grid =
array([[141, 109, 134, 129, 123, 130, 133],
       [136, 125, 120, 101, 134, 119, 115],
       [149, 123, 133, 116, 145, 125, 138]])
The second smallest entry: 109
What is the smallest entry?
A: 101
The third entry on the main diagonal is 133
The largest entry in the last row: 149
The last entry in the row that holds the largest entry is 138
The entry just right of the largest entry -> 123
What is the entry directly above 136?
A: 141
The bottom entry of the column that holds the smallest entry: 116
What is the entry just right of 101?
A: 134
What is the entry just left of 130?
A: 123
What is the third entry in reading order?
A: 134

M =
124,155,140,130,123
143,131,137,137,129
102,124,122,104,125
Give the entry just left of the largest entry.
Answer: 124
The entry in the bottom-right corner: 125
The top entry of the column that holds the largest entry: 155
The entry directly below the largest entry -> 131

data = [[127, 126, 129, 132, 123, 122, 137, 127, 130, 127, 129, 123, 127, 126, 124, 127], [128, 129, 125, 101, 134, 128, 127, 121, 119, 126, 132, 139, 128, 128, 130, 129], [134, 129, 148, 126, 128, 127, 145, 128, 133, 132, 134, 121, 127, 130, 127, 129], [133, 129, 127, 133, 132, 125, 126, 124, 128, 130, 121, 123, 126, 126, 130, 123], [129, 135, 146, 110, 132, 128, 139, 124, 126, 127, 123, 126, 122, 128, 124, 123], [129, 125, 124, 134, 126, 132, 124, 126, 127, 124, 128, 129, 126, 130, 126, 133], [134, 133, 134, 124, 129, 122, 133, 137, 122, 121, 134, 130, 126, 127, 126, 133]]
The entry just left of 119: 121
Read off the entry just left of the smallest entry.
125
The entry just right of the smallest entry: 134
Read off the maximum.
148

[[117 126 133 130 121 120 119 102]
 [123 126 120 122 125 117 119 118]
 [126 124 137 131 142 125 122 122]
 [115 114 145 129 129 131 127 123]
 [121 129 133 133 127 134 127 121]
 [120 135 131 121 116 124 102 115]]
Indices start at 0.
The top-right entry: 102
Report the bottom-right entry.
A: 115
Report the entry just left of 134.
A: 127
The top-left entry: 117
Report the entry in row 2 and column 0.
A: 126
Report the entry in row 1 and column 0.
A: 123
Report the entry in row 0 and column 2.
A: 133
Report the bottom-left entry.
A: 120
The entry at row 0, column 1 -> 126
The entry just right of the largest entry -> 129
The entry just left of 137: 124

m =
[[156 101 118 100 112 112 114 121 113]
 [100 129 128 143 135 125 129 144 138]]
Rows and columns are numbered from 0.
Report the entry in row 0 and column 1.
101
The top-left entry is 156
The bottom entry of the column that holds the largest entry: 100
Report the entry just right of 135.
125
The bottom-right entry -> 138
The entry directly below 118: 128

[[103 107 139 123 139 117 130 120 136]
 [118 125 122 127 130 119 129 124 136]
 [126 126 129 124 121 127 125 121 123]
 [144 140 124 131 122 136 127 134 122]
 [137 135 127 131 126 133 128 133 125]
 [140 137 125 129 120 134 126 130 121]
 [129 133 120 129 125 125 128 127 130]
 [144 141 120 125 107 134 122 122 113]
 [129 128 128 124 118 128 125 121 120]
 [138 129 136 123 116 137 123 124 112]
 [132 136 117 133 129 125 130 132 135]
 [133 137 117 132 126 126 129 131 132]
 [132 131 128 126 122 131 126 126 122]]
The last entry, reading row by row: 122
The top entry of the column that holds the smallest entry -> 103
The entry at the centre is 125
The bottom-left entry is 132
The 5th-last entry, reading row by row: 122
Give the third entry on the main diagonal.
Answer: 129
The third-last entry, reading row by row is 126
The 2nd entry on the main diagonal -> 125
Give the second entry, reading row by row.
Answer: 107
Give the entry directly below the smallest entry.
Answer: 118
Give the entry in the top-right corner.
Answer: 136
The 5th entry, reading row by row: 139
The third entry in reading order is 139
The 4th entry in reading order: 123
The 2nd-last entry, reading row by row is 126
The 3rd entry on the diagonal from the top-right corner -> 125
Give the 4th entry from the end, reading row by row.
Answer: 131
The entry directly below the centre entry -> 107

Read these off the row that follows.
1) What is the entry just right of 140?
2) What is the centre entry?
3) What is the median of all entries?
[140, 100, 110, 120, 148]
1) 100
2) 110
3) 120

[136 135 105 121 135 103 140 136 130 123 103 136 147]
Read off the 3rd entry from the right.
Answer: 103
The entry just right of 130 -> 123
Read off the last entry.
Answer: 147
The first entry is 136

A =
[[141 125 133 140 127 142 124 127 134 129 129 140 135 127 126]
 [108 129 133 110 134 107 131 129 114 134 131 107 115 126 131]
 [123 131 122 123 125 123 130 130 124 124 126 124 124 129 129]
 [108 130 135 110 134 107 131 129 113 134 131 106 114 126 130]
 [130 125 142 127 129 129 124 127 124 133 130 125 125 126 124]
 [108 129 134 110 133 107 131 128 114 133 131 108 115 125 131]]
Indices start at 0.
The entry in row 2 and column 1: 131
Read off the entry at row 1, column 2.
133
Read off the entry directly above the smallest entry.
124
Read off the minimum.
106
Read off the entry in row 0 and column 0.
141
The bottom-right entry -> 131
The entry in the top-right corner is 126
The entry in row 0 and column 1 -> 125
The entry directly below 113 -> 124
Read off the entry at row 2, column 0.
123
The entry at row 0, column 2: 133
Read off the bottom-left entry.
108
The top entry of the column that holds the smallest entry is 140
The entry directly below the smallest entry is 125
Read off the entry in row 1 and column 1.
129
Read off the entry at row 1, column 0.
108
